M =
111,122,138,149,115,112
128,141,149,106,139,142
118,129,128,138,107,111
115,145,141,122,133,124
125,138,141,110,142,146
140,113,110,133,121,127
125,130,109,118,144,140
M[0,0]: 111
M[2,0]: 118
M[4,4]: 142
M[3]: [115, 145, 141, 122, 133, 124]
M[1,0]: 128
M[2]: [118, 129, 128, 138, 107, 111]
M[3,1]: 145
M[6,0]: 125
M[6,2]: 109
M[6,3]: 118
M[5,3]: 133
M[4,0]: 125
M[2,4]: 107
M[1]: [128, 141, 149, 106, 139, 142]

grid =
[[118, 104, 99, 151],
 [113, 149, 149, 111],
 [150, 125, 113, 138]]
grid[0][0]	118
grid[2][2]	113
grid[0][1]	104
grid[:, 0]	[118, 113, 150]
grid[0][2]	99
grid[0][3]	151
grid[:, 2]	[99, 149, 113]

A =
[[123 115 122 127]
 [129 131 132 142]
 [123 131 140 142]
 [118 116 129 143]
 [129 124 131 138]
 [123 106 123 117]
 [144 149 116 125]
 [122 123 116 138]
 [136 134 123 118]]
A[0, 0]	123
A[:, 0]	[123, 129, 123, 118, 129, 123, 144, 122, 136]
A[6, 1]	149
A[8, 0]	136
A[4, 3]	138
A[5, 0]	123
A[5, 2]	123
A[6, 0]	144
A[2, 2]	140
A[6, 2]	116
A[6, 3]	125
A[:, 1]	[115, 131, 131, 116, 124, 106, 149, 123, 134]
A[2, 1]	131
A[7, 1]	123

X =
[[110 135 138 120 128 141 135 131 117 135 132 122 140 140 133 126]
 [112 132 132 133 145 127 118 132 128 118 129 132 130 137 145 149]
 [128 136 122 125 120 122 132 140 145 129 130 112 140 124 122 123]
 [133 130 132 142 135 116 139 126 111 139 106 135 135 121 114 119]]
X[0, -16] = 110
X[-1, 13] = 121
X[:, 4] = [128, 145, 120, 135]
X[-4, 7] = 131
X[:, -11] = [141, 127, 122, 116]
X[-3, 7] = 132
X[0] = [110, 135, 138, 120, 128, 141, 135, 131, 117, 135, 132, 122, 140, 140, 133, 126]
X[-2, 4] = 120
X[:, 0] = [110, 112, 128, 133]
X[-3, -13] = 133
X[2, -3] = 124
X[3] = [133, 130, 132, 142, 135, 116, 139, 126, 111, 139, 106, 135, 135, 121, 114, 119]
X[3, -8] = 111
X[:, 3] = [120, 133, 125, 142]
X[0, 1] = 135
X[2, 11] = 112
X[1, -12] = 145
X[-2, 1] = 136
X[2, -14] = 122
X[1, 14] = 145
X[3, -9] = 126

B =
[[131 133 140 107 125 119 126 114]
 [139 135 136 138 129 135 128 121]
 [135 126 137 141 122 148 116 149]
 [139 142 126 140 132 147 120 150]
 [150 142 134 133 108 110 133 126]
 [123 127 133 112 139 131 138 116]
 [126 108 120 105 144 144 127 112]
 [142 150 143 128 141 149 140 143]
 [109 110 128 135 118 127 139 106]
 [129 113 146 135 115 132 116 146]
 [114 137 136 144 114 115 123 125]
 [110 130 112 111 121 142 149 135]]
B[0,0] = 131
B[10] = [114, 137, 136, 144, 114, 115, 123, 125]
B[:, 5] = [119, 135, 148, 147, 110, 131, 144, 149, 127, 132, 115, 142]
B[3,5] = 147
B[9,0] = 129
B[4,2] = 134
B[4,7] = 126
B[:, 0] = [131, 139, 135, 139, 150, 123, 126, 142, 109, 129, 114, 110]
B[8] = [109, 110, 128, 135, 118, 127, 139, 106]
B[9,6] = 116
B[2,2] = 137
B[11,4] = 121
B[8,5] = 127
B[3,0] = 139
B[7,2] = 143
B[:, 1] = [133, 135, 126, 142, 142, 127, 108, 150, 110, 113, 137, 130]
B[9,4] = 115
B[3] = [139, 142, 126, 140, 132, 147, 120, 150]
B[5,2] = 133
B[11,1] = 130
B[3,3] = 140
B[7,5] = 149
B[6,6] = 127
B[5,0] = 123
B[8,3] = 135
B[6] = [126, 108, 120, 105, 144, 144, 127, 112]
B[9,2] = 146
B[5,4] = 139
B[4,6] = 133
B[0,5] = 119
B[3,4] = 132
B[10,0] = 114
B[3,6] = 120
B[0,4] = 125
B[:, 3] = [107, 138, 141, 140, 133, 112, 105, 128, 135, 135, 144, 111]
